(in the rows, 128 means zero)
Named moves (each a turn or a mirror), then the moves between two rows, first move first; the first pair answered:
viz:
[117  85 121 137 119 110 138 143  99 138 134 142 114 126 104 152 156  96
 126 135 136 117 123 129 176 155 114 110 144 125 132 133 124 120 139 134
 128 133 119 136 107 126] -> [117  88 118 142 112 114 138 139  97 140 133 145 110 131 109 153 152 100
 127 141 135 120 120 128 178 153 116 106 147 126 134 134 126 123 140 136
 124 137 125 143 106 119]
[129  71  91  93 197  79 119 142 157 110 154 193 124 113 130 233 203  74
 162 137 165 148 100  95 192 152  79 118 152 136 129 141  99 104 172 155
  53 162 109 158 153 119] -> [135  73  81 133 185  94 118 134 130 120 143 185 114 121 149 227 181 115
 168 148 166 149  86 105 200 132  85 101 149 148 118 154 102  88 185 167
  44 185 135 181 151  88]
[128 147 146 138 125 119 101 118 159  93 121 126 130 121 131 125 165 145
 129 132 150 138 151 150 103 144 120 135 102 121 157 151 130 147 119 130
 148 104  75 129 173 142] -> [133 148 138 170 120 131 102 109 136 105 108 120 123 120 142 123 147 183
 134 143 150 139 136 156 109 124 124 121 100 128 144 159 136 132 127 143
 135 120  96 142 171 118]
[144 118  80 139 135 122 127  88  90 140 153 153 139 154 128 127 126 141
 153 146 129 132 127 131 130 136 125 119 128 127 134 151 112 133 147 132
 107 137 125 135 141 133] -> [140 119  87 119 143 106 129  97 111 138 160 159 149 148 117 131 139 108
 149 139 127 129 133 123 122 152 124 130 127 119 139 142 106 144 140 126
 118 124 110 120 141 152]
mol:
[119 122 121 126 134 125 132 122 144 134 144 138 118 130 122 148 130 117
 138 116 118 128 126 107 124 142 104 140 133 127 128 131 121 120 126 128
 124 125 128 123 135 141] -> [124 133 130 124 128 130 136 127 147 139 139 121 131 138 126 122 123 133
 137 111 117 122 128 117 109 141 113 143 119 124 119 122 121 130 124 128
 140 124 128 112 132 137]
[140 130 103 168 123 150  90 123 103 139 144 132  96 143 142 128 117 182
 130 142 152 114 105 140 136 110 119 122 128 139 116 149 119 118 144 148
 111 155 144 140 129 108] -> [137 127 107 169 121 147  94 122  99 137 143 135  96 148 140 129 118 180
 126 146 150 114 108 140 140 115 120 122 127 134 119 148 116 121 144 149
 108 155 143 142 129 112]
[ 65 115 150 102 114 114  94  72 137 147 129 131 152 176 146 165 165  68
 134 124 140 146 124 114  93 105 150 104 102 105 149  64 160  92 142  71
 121 130 121 163 143 102] -> [ 67 122 152 103 113 108  97  68 136 152 130 123 158 188 149 146 169  82
 132 115 143 131 128 115  79 112 157 107  91 107 146  54 156 101 140  78
 127 123 120 147 145 103]
[169 164 110 133 116 146 175  74 154 134  68  69 205 172 169 112 121 225
 170 136 128 140 160 122  84  71 129  83 110 175 105 130 114 112  97 152
 158 159 121 147 104 100] -> [137 123  95 129 137 143 171  75 152 112  81 133 170 136 145 212 131 162
 166 161 123 191 122 112 161  70 107  60 163 175 132 166 126  69 109 132
 102 171 113 201 101 100]
noka:
[ 91 105 121 167 124 150 157 146 149 120 139 198 131 158  82 193 103  91
 107 146 111 147 140 136 150 149  88 183 141 125 153 153 127 156  77 122
 108 149 104 112 125 162] -> [119 114 141 144 111 156 168 158 170 114 107 166 143 140  87 170  83  74
 119 146  94 177 154 151 123 132 105 162 146 120 148 143 138 173  71 113
 140 149 112 123 110 162]
[117 101 101 209 126 141 123  88  83 142 132 121 112 146 137 130 103 202
 119 140 144  98 111 144 144 127 135 109 107 148 126 141 140  84 155 159
 107 166 160 150 126  96] -> [ 83  84 101 164 162 116 111  94 105 133 172 169 112 136  97 174 149 136
 108 130 154  91 112 115 169 172 105 143 123 135 153 133 129  88 148 134
  85 138 115 125 144 140]
[ 92 129  95 156 152 126 114 114 101 151 111 167 114 108 138 162 121 144
  99 125 126 118  93 144 156 116  92 120 137 121 140 172 124 140 120 166
 101 132  94 168 125 135] -> [ 90 123 106 123 158 117 119 125 123 145 113 170 120  90 128 170 131 103
  96 120 122 131 104 136 148 123  91 125 146 116 152 166 127 154 107 153
 110 119  81 165 124 155]
konu:
[132 128 125 104 124 134 127 102 114 119 115 116 143 141 130  91 165 136
 116 156 141  66 123 125 149 121 130 153 111 128 156 112 145 137 148 119
 114 108  96 120 145 130] -> [120 121 116 116 128 135 126 100 106 117 116 131 136 141 129 109 162 138
 112 164 140  71 106 125 169 117 125 141 120 136 158 124 143 126 150 118
  97 117 103 135 143 122]
[120  98 126 113 137 114 130 127 135 119 147 172 118 107  86 161 144  90
 130 144 142 137 107 108 155 144 102 133 145 135 151 131 119 120 126 113
 125 122 103 125 143 131] -> [130 114 140  95 134 112 134 134 150 125 145 145 137 115  92 116 148  95
 130 131 139 122 127 109 114 151 111 148 125 125 148 113 116 148 119 112
 159 108  97  90 139 148]
[150 135 147 164 113 110 127 114 109 147 117  65 155 142 129 111 112 130
 133 133 143 103 140 138 106  77 170  88  86 147 132 133 139 139 129 138
 152 108 136 132 152 115] -> [136 119 131 181 114 111 124 111  94 142 116  95 144 133 123 148 108 131
 137 147 146 119 122 136 137  69 165  77 103 157 138 157 147 112 136 141
 127 122 141 157 153 103]
Now pairs of rows:
Each pair is two moves apart.
[129 155 156  97 133 145 164 128 119 141 161  93 145 123 127  75 106 139
 155 139 135 102 115 116 110 111 139 138  99  89 129 118 117 135 133 123
 156 104 140 113 117 123] -> [105 131 124 130 141 149 158 116  87 141 179 131 117 122 123 124 103 154
 155 154 143 104  87 115 157 103 126 124 115  96 132 146 125 100 143 125
 115 120 150 141 120 109] -> noka konu
[112 155 149  98 156 120 126 141 163 156  58  76  92 138 104  83 123 127
 104 122 113 139 162 110  82 119  95  96 160 132  91  86 111 117 167 105
 147 158 151 157  87 120] -> [ 75 144 120 145 171 113 104 119 116 170 107 118  74 162 100 105 137 173
  98 128 133  93 139  92 122 131  75 120 149 138  96  98 102  85 176 116
  98 163 149 141 114 112] -> noka noka
[129 139 116 141 116 134 127 126 105 135 130 131 134 135 128 139 109 150
 121 132 135 154  91 132 150 110 155 121 139 151  79 134 134 129 154 150
 121 150 151 162 128 111] -> [112 124 122 102 140 116 121 132 124 126 148 154 139 118 106 165 137 101
 113 125 133 153  97 112 159 133 144 144 151 145  96 126 129 133 147 130
 119 131 123 149 135 142] -> noka noka
[162 138 157  93 118 136 134 134 155 128  78  73 134 116 133 100 109 107
 135 119 105 165 161 150  86 118 152 109 127 118 126 122 127 163 127 127
 178 122 138 138 111 132] -> [137 138 156  76 139 119 125 126 159 128 113  95 139 127 115  98 141 100
 126 107 117 126 167 129  84 152 137 148 114 113 136 107 110 170 121 125
 171 101 113  93 132 161] -> noka viz
[156 132 153  91 108 112 129 130 146 119  99  88 136 103 149  92 116  91
 126 119 125 151 150 145  98 135 156 126 113 118 127 113 123 166 110 120
 158 116 106 125  99 126] -> [156 125 137 128 101 129 128 123 126 117  91  96 118  94 157 123  98 108
 132 137 125 173 126 157 127 107 156  95 133 131 122 137 137 139 124 123
 131 134 132 174  92  93] -> mol noka
[139 122 150  97 130 110 158 117 156 128  96  91 120 110 117 113 128  73
 143 100 140 139 127 130  91 132 136 149 122 118 131 105 133 154 121 119
 160 129 132 133 105 140] -> [145 130 148 106 126 112 159 116 148 129  96  82 120 123 126  95 121  97
 142  97 143 132 127 130  79 130 135 148 113 120 123 103 137 155 120 125
 161 132 135 125 108 134] -> noka viz
[ 97 104  94 151 141 131 137 111  88 134 151 182  82 119 141 184 132 125
 122 149 135 133  96 131 203 146 101 128 157 135 133 154 113  74 139 133
  62 137 130 172 126 112] -> [141 115 136  79 128 129 161 149 165 113  94 132 112  78 136 163 119  45
 128 139 105 196 134 142 151 135 129 102 178 120 131 137 130 125 117 110
 131 128 124 183  92 133] -> noka noka
[127 162 155 121 108 171 126 130 147 159 123 102 118 107 151  88 148 125
 128 135 106 164 156 169  89 102 149 116 144 135 124 141 155 155  86 105
 170 136 128 173 115 109] -> [ 75 145 119 162 130 166 100 104  94 168 186 158  91 139 138 119 172 167
 120 139 133 112 127 139 142 126 115 149 132 146 131 156 137 116 102 113
 110 139 124 154 148 104] -> noka noka
[104 102 132 152 153 133 120 133 120 125 154 111 112 119 128 133 114 163
 138 117 147  92  95 161 171 135 123 125 121 137 144 118 119 121 130 132
 112 140 143 127 143 122] -> [100 100 135 133 163 124 118 137 131 122 161 116 118 117 120 132 128 147
 136 107 146  90 106 151 164 149 119 136 118 134 145 110 114 130 126 125
 117 131 128 111 146 140] -> mol noka
[166 120 159  50 143 112 186 142 176 100 133 108 196 102  97 178 154  38
  90 174 141 137 146 152  63 141  93 122 166 106 136 121 116 162 167  91
 165 122 154 118 101 205] -> [175 143 122 182 106 155 169 101  77 133 134  81 172 154 150 132 102 204
 103 196 157  93 111 176  80  91 102  94 126 136  90 151 123 117 197 146
 134 167 218 139 109 121] -> noka noka
[129 101 125  64 142 100 140 141 171 137 137 166 153  71  74 161 181  76
 142 119 126 140 133  97 126 190 154 162 126 125 143 130  93 130 111  75
 102  80 133  96 129 163] -> [115  91  86 146 135 124 127 116 101 154 153 191 121  90  93 189 158 149
 146 144 140 124  90 106 180 164 140 139 127 147 135 168  98  76 138 100
  51 114 175 138 141 111] -> viz noka
